Each named move below is a turn or a mirror, shown by a few rows before and after it. Which moves, in which order, take the first row of each later pair to the second? The first pair is answered.
B (before => after):
[ -7  11  27 -14  -6   5 -23  -6 -20] => [-17  -4  -1  14  11 -22  25  -5 -16]
[  7   7   0 -10   2  13  14  -7  18] => [ 6  7 -1 -9  3 12 15 -7 18]
[  1   9   7 -10 -18  -1 -14  17   2] => [ -5   2  -9   7  -8 -17  14  17   3]
L (before => after):
[-13 -27  16  14 -41  14  17  -2 -28] => [-27 -25  18  15 -27  11  -9  14 -36]
[ -8 -19   2   1   6   7  32 -16   5] => [-29 -18   5   1  26   0  -2   6  -3]
[-16 -14 -24  -6 -21  -3  -2   8 -15] => [-13 -14 -25  -6 -24  -3   2   5 -13]
[ -6   8 -18 -10 -22   6   3  12   6] => [-11   7 -18 -10 -18   5  -4  17   4]
D (before => after):
[ -4  22  11  22   6 -14  -7   6  -2] => [ -8  18   9  23  15 -15  -2   3   2]
[ -8  -4  14   0  19  -1 -36  11  -3] => [-11  -8   8  -1  27  -4 -30   8   4]
[ -2  -3   8   6  43  -7 -19   2   4] => [ -4   1  -7  -6  40 -10 -15   3  20]
[  4   7  24  -7 -18  -4 -18  20 -16] => [ -1  -7  33   5   4  -4 -12  12 -23]
Z (before => after):
[  2   6  13  14  -1 -13  -9  21 -20] => [  4   6  16  16   5 -11  -9  17 -21]
[ 27 -10   4  -4  22  13   1 -42   6] => [ 18 -22   1  -5   2  17  16 -43   2]
[ 18  12  10  -3 -10   7  13  -6   8] => [ 17  12   9  -2 -14   7  16  -5   7]
[-19 -19 -15   8 -10  -2  13  -2   7] => [-18 -11 -21   6  -8  -9   5   6  12]

(2 to 3 moves a pair)
[  0   9  22  -1   5  29 -28 -12 -11] => [-15  -9 -12  30  13   0  29  -9  -9]  B Z
[-22   1 -14 -15 -23  -2  -8  16   2] => [ -8  16  -7 -11  10  -7 -28  15   8]  Z Z
[ -4 -14   8   6  25  -3   7 -13   5] => [ -2 -13  20 -10   2  14  -5 -17   3]  Z B L
[  2  -4   1  -8 -10  -3  11  -5   8] => [ -4   4  -3  -9  -3 -11  -6   8   8]  Z Z L
[-13  -2 -14   4 -14 -12  11  12  -4] => [ -4  12  -1  -5 -15  -6 -16  16  -7]  D B Z
[ -9 -10  -5 -20 -25  10   7  -6   9] => [-22  -7  -4 -12 -18   2 -15  14  -6]  B D L
[ 16   1   6  18  -5  -6  29 -15  -4] => [  3  12  22  -3 -12   5 -27   5 -13]  Z B L
[-10  -3 -27  18  22 -25  31  -5   9] => [ -4  19 -34   2  20 -31   3  11  18]  D Z L
[ -6 -12  11 -10  17   6  -7 -11   3] => [  1  -8   3 -17   5   6   4 -16  12]  L D
[-30   3   6   0  10  -2  -8   1  17] => [-10  14  -2  -6 -17   0   8  -6  25]  L D Z
[-13 -12  -4  22 -13  -2  20  11 -27] => [  0   6 -19  18 -19 -11  25  15 -14]  Z Z L
[-12  -4  -7  15  23  -6   4  12   4] => [-10  -1 -16   5  18  -6   7  10  17]  Z D
[-21   9 -13 -26 -34  11 -10  -4  -2] => [-26   8 -29  10 -16 -16  14   9 -15]  D B Z
[-2  5 -9 -6 -9 -4  7 12  9] => [-2  4 -5  6 -9 -6 13 14 -2]  B D B
[ -9   6 -21  -7   6 -21  -4   7  18] => [  2  16 -18  -6   5 -21 -10   7  17]  Z D B
[  8  -1  -4  21  -8  -5  18  -8 -20] => [-14  -7 -16  15  18 -15   3   2  -8]  D L D
[ -4 -11  -4  -9  -3  10  19 -18  -5] => [-20 -13  -9  -1  14   0   9  -4 -10]  B L B
[  3   1  -3 -31 -14  12  -8  -3   7] => [-16  -4  -7 -21   7  -2 -20  15   1]  B L B
[ -1   4  10  14   4  -3  -6   2 -18] => [  1  -3  -7   7   9  -4  18 -10   4]  D L D
[ -3 -11  15   3 -17  11  10  -2  -8] => [ -8 -18   7   2  -4   7  18  -7   1]  D D
[ -5  18 -13 -12   0 -12 -22  17  14] => [ 22  18  -5  -7 -28   0   7  -4  10]  D L
[  9   0   0   3   1   3  15 -10   9] => [ 5  1 -6  1 -8  0 16 -4  9]  Z Z
[-5 -1  7 13  4 -9  0  8 -2] => [ -2   6   7  -4  -1  -2 -14   8   7]  D D B
[ -4  17 -11  15  14 -28 -11  25 -15] => [  2   3  -5  13  45 -21   3  -1   0]  Z Z D
[ 15   1  16  12 -17  11  -8  13 -15] => [ -3 -14  11  19 -15   8   6  13 -18]  D Z Z
[ 12  -7   6   0  -4  18   8 -11 -17] => [  5 -14   0   0  11  14  13 -14  -9]  L D L
[  3 -23  -8  36  25   1  43 -22 -13] => [-13 -19 -32  29 -10 -10  47   0 -11]  Z Z
[  4  12  -5 -20  -3   1 -21   5  13] => [ -1  -2  16   1  18   4 -19  -3 -11]  D D D
[-13 -11   5  12   9 -18  28 -12 -12] => [ -8  -1  28 -15 -15   8 -13 -11 -16]  B Z
[ -5 -10 -14  15  13 -18  12   6  -5] => [ 20   2   8 -13 -17  13  -7 -12   0]  L B L
[  3 -16  20  11   1   7  26 -16 -23] => [-27 -17 -11  -7  30 -11   7   1   6]  D L D
[-23   9  -7 -13 -11 -10 -24  10  -1] => [-24   8 -19  -1 -13 -19  -7  15  -6]  B D
[ 14  21  10   3  16 -12  -8  16   0] => [26 16 13  8 10 -9 13  2 -1]  L D D
[ -4   4 -30  12   4 -11 -15  27  -4] => [ -4  -1  -9  17  14   0 -30  23 -17]  B D D
[ -3  12 -16 -13 -38 -16  19   9  11] => [-22   8  -7   9 -15 -28  -2  30 -16]  L D B
[ -8  11 -10 -11 -39   1 -17  20  -2] => [ 16  31  -7 -10 -11  -6 -30  16   9]  L Z Z
[ -1  16   1  -2 -26  -3 -29  23 -17] => [ 31  23  -1  -2 -31   2   2  -4  -1]  Z L Z
[ -3  -8   4  -7 -13  10  18  -4  -6] => [-21  -9  -6  -3   4  -3   7   9  -5]  L B D
[ -8   0  -6   8  -9  -6   2  11 -14] => [-12  -6  -8  10   2  -8   7   8 -12]  D D
[ -4  34 -16  17 -13 -12  -6  21  -9] => [ -8  20  -3  34  11 -10  -3  13 -23]  D D
[ 1 -9  1 18 13 -5 15 -9  5] => [ -5 -12  -6  14  -2  -6  20  -3   4]  Z Z
[ 19  11  10 -13   5   6  -2 -15  18] => [ 17   7  -1  -7  -5   2  19 -15  20]  Z B D
[-16   1  -7  -2  -1 -12 -21  21 -12] => [ 23   0  -1  -1  -5   1  23 -21   2]  Z Z L
[  5   4  -3  10 -23   9  -7   5  -7] => [ -1  -8   3  23   7   5  -5  -1 -13]  Z D D
[ 32  13   6  21  33 -17  14  -4   8] => [ 23  15  -5  12  39 -23   6   4  18]  L D
[-17  -4 -12   1 -15  -6   8  20   4] => [-12   6 -15   0  -9 -11   2  23  10]  L Z
[ 29  22   7   1 -15   5  -4  -3   0] => [ 19  18  17   4   4   6 -22   2  -9]  L Z
[  7   3  18  21  -4  18  -9  10 -16] => [ 10   2  11  20 -20  19   6   5 -14]  L Z
[  2  26 -24  -1  -6 -19 -16  26   8] => [ 10  20   9  20  24 -11 -24  13 -13]  D Z D
[-13 -15   2  22  42 -18  -5   2  -6] => [  0   7 -23 -10  29 -22 -11   3  32]  D D Z
[ 28  13  15   2   9   6   0 -18  -2] => [ 22   7   2   2  20   0  12 -21  10]  D B D
[ -7  -5   1 -13 -15   9  -5   9  -2] => [  2   0  -3 -14 -19   9   2   5   5]  Z L
[ -3 -13 -10   5  30 -12 -21   4   8] => [ -8 -16 -11   5  26 -13 -23   8   4]  L Z L
[ 14 -10  -7   5  15 -19   4 -25   8] => [ -5 -15  -1   5  24 -19 -17 -10  -2]  Z L
[  7 -23   6  23  17 -14  -2 -12  -7] => [ 10 -19  21   2  -9   6 -22 -14  -9]  L Z B
[ -7  17 -22 -20   1 -14 -17  19  17] => [ 20  22 -12 -15 -31  -3   6   3  10]  D L
[  6  12 -15   2 -12   4  24  -3   6] => [ -3  18  -6   5  20  -2 -13  12   0]  Z L Z
[  6  -5  -6  -2 -18   3  18  -9   3] => [-12   2  -9  -3  -4  -7 -16  18  -4]  Z L
[  1  15 -19   4  -2 -20  21   6  15] => [ -6  22 -14   3  -2 -22  -3  21   5]  L D
[ -5 -18 -23  15  -2   4  24  -3  -5] => [-21 -11 -26   9   5  -3  -7  18  -8]  D L
[ -8  -5  14  -2  21   0 -14  -6   2] => [  0  -6   0  -4  14  -3  11 -16  17]  D B L
[ 20  11   0 -19   0   8  -1 -12  20] => [ 19   4   2 -19  -5  13   7 -16  17]  Z Z
[ -5  -4   8 -24   6  14 -22  -5   7] => [ -1  -2  13 -23   1  16 -23  -5   2]  L D L
[  8  -2  -3   2 -13   4  16  -5   4] => [ -5   3   4  -4  -2   6 -20   9  -4]  B L
[  7  18 -17  15  -2 -16  12   8   1] => [ 17  25  -2  -2 -17   2 -10   3   2]  B L
[ 11   5 -17  23  15 -15   1  10  -3] => [ 32  10   6  11  -4   8  -3 -10  -7]  B L D
[ 25  -3  13 -13  21   9   6 -28  16] => [  6  -9  20 -16  32  11 -19 -17   8]  D L Z
[-23 -28  -1  10  -2 -13 -10   4 -30] => [ -2 -18 -13  -3 -40  -7  12  -5 -16]  B L Z
[-13  -5   3 -12  15   3 -10  -2   8] => [ -7  -9  -1 -13  -2   8  11 -11  11]  Z L Z
[ -3   3  26  -1   4   8 -37  11 -24] => [ 23  -5  24  -1 -22  20  11 -23 -14]  Z L
[ -7   2  -6 -27 -14   9 -18   8  11] => [ -6  -5 -23   1  19 -13  16   3  15]  Z Z B
[-10 -30   3  18  36  -9   1   5  -9] => [ -3 -36   0  17  16  -2  27  -9  -6]  Z L
[-21  -9  -8 -23 -32   5   1   7  -1] => [-24 -22   4   7 -16   0  15   4 -25]  D D B
[  1 -14  15  21  36 -16   9   4 -19] => [ 23  -1  38  -7   8  13 -15 -11 -15]  L B
[-13 -26  18   6  20  10  12 -18  -8] => [-25 -22 -16 -11   1  -3  20  -3  16]  D Z Z
[  6  11  25   2  -3   7 -26  -4 -18] => [  2   1  27  10  13   7 -16 -12 -18]  L D L
[  1  -1  25  -4 -38  17 -14   1 -36] => [-23 -37   3  13  21  -2  30 -18 -16]  D B D
[-10  -3 -16   2   2  -1  -4  20  12] => [  6   7 -15   0  -8   0   2  14  15]  D L Z
[-17  17 -21  14  13 -17 -22  19  10] => [ 18  18 -20  11   3  -4  18 -17  29]  Z D L
[ -3   2 -10   6 -19  -9  14  -3  -5] => [-12   5   0   7 -12  -7 -10   9 -15]  D L B
[  6  17   1   3  22  -7 -36  12  -9] => [ 32  22   8 -11  -6  11 -20 -11   0]  B L B
[ 38  21  17  21 -17 -14  28 -16   2] => [ 31  13  19  27 -14 -13  32 -19  -6]  Z D
[ -4   3  -3  17 -34  15   4   5  -6] => [-17   0  -6  25 -20   5  -4  18 -10]  B L B
[  2  -1 -20  -9 -15  -2   1   0   9] => [  3  -5  -7  15 -13  -4   6   3 -15]  D D B
[ -3 -22  17  -9  -8  25  10 -22  -6] => [-24 -23  15 -10  -5  19 -11  -2 -14]  L Z
[  2   2  13   8 -22  11  -1  -6  -7] => [ -3  -7   1  19 -10   0  19  -8  -3]  B D
[ 26  11  22  -9  -6  -4  -1  -2 -11] => [ 10 -10  21  -3 -16  -2  18  -5 -18]  D Z Z
[ -7   8 -19  -4 -25  -7  -5  18   3] => [ 21  16  -7   5 -26  -1   7   3  -2]  Z D L
[  3   0   7  18  -7  -1  18   4 -17] => [-4 -6 -7 13  5 -6 27  0 -2]  D D
[ -3  -5 -11 -18 -14  30   5 -27  23] => [-28  -2 -13 -19  -2  20 -32   3  16]  Z L
[ 10  12 -21  -1  -7  -8   6   3  18] => [ 16  15  -4  15 -17  -4   0   7  -8]  D B D
[  3  19   1 -14  10 -11 -35  13   7] => [  9   8 -21   7  10 -27  24  -1  16]  B L
[10  0 10  1  5 13  0 -5  3] => [-3 -1  0  4 17  2 -6  7  3]  B D L
[  9   4 -11  19  23 -11   9 -12   0] => [  7   5 -14  11  25 -11   7 -14   8]  L D Z
[ 15  12 -15  -7   5  -1   6  -8  19] => [ 23  19   3   2 -11   6  -7  -2  -3]  D D
[ -1   3  17 -20   4   1 -26  -7   4] => [ -7 -12  23 -15  -3   8 -13 -14  -3]  D Z Z
[ 19  22 -25 -11  15 -13  12 -18  17] => [ 17   3 -13  -9  10   2  29 -35   9]  Z Z Z
[ 14 -25  23  28 -12  20  20 -23 -35] => [-14 -19  21  15 -28  17 -22  10 -44]  Z B L
[ 28  26  17 -23   5   5 -47   3   8] => [ 42  15  30 -19   2  19 -23 -24   7]  Z L
[ 10  -2  -2   8  22  -3   2 -14   1] => [  4  -7  11   1  15   8 -11 -16  -7]  B Z L
[  7   5   0  -4 -19   8  -3  -6  -1] => [ -1   4   7   3  -5   6 -16   2 -12]  Z L D
[ -5  -9 -13  13  16  -7  31 -11   4] => [-10  -7 -20  10   5 -13  30  -2   6]  Z Z
[ -4  16  -2  -6   9   3 -45   5  -4] => [-15  -3 -13  19  37 -14 -14  -1  -5]  D D B
[ -4  -8  -5  15  19 -10  12   3 -10] => [  8   7   6 -19  -5  10 -21  -2   3]  L D B
[-13 -28   7  -6  19  -1   4  -8  -5] => [ -6 -24   2 -21   9   4   6 -15   9]  B D L
[-23 -17  -8 -19   5   9   4  -1  26] => [-12   2 -11 -17 -31   5   2  15  17]  D B D
[ 30  19   7  22  15  -9   5 -14 -16] => [ 13   0   7  22  30  -7  12 -21 -14]  L D Z
[-16  -3   4  17  23 -15  -3  21  -7] => [-10  13 -14  -3  -3 -19  -6  29  12]  D D D
[-17 -19   3  -3  29  -4  -6  11  12] => [ 15   1  -3 -16 -27   5  13   3  20]  L D D
[  9  -8   2  -7  15  24  -5 -26  15] => [  0 -18  -6  -3   6  22  14 -27  12]  Z B
[ 23 -16  15   2 -11   9  27 -36  -6] => [-19 -22  16  -3  38  -2 -27  -7  -9]  B L D
[-17   3 -11  32  19 -16 -19  23 -17] => [ -8   8   8  22  21   0 -39  14 -20]  Z B
[ -1   3  -7 -24 -14   4   1   0  11] => [ -1   7   1 -21   8   3 -16   1   8]  L Z Z
[ -8  -3 -13  -9   2  -5  14  -3  11] => [-13   0 -10  -7  15  -7  -2   4   8]  L Z
[  1   9 -21 -13   9  -9   2   2  26] => [ 18  24   0  -9 -12   1 -17   7   6]  Z D D
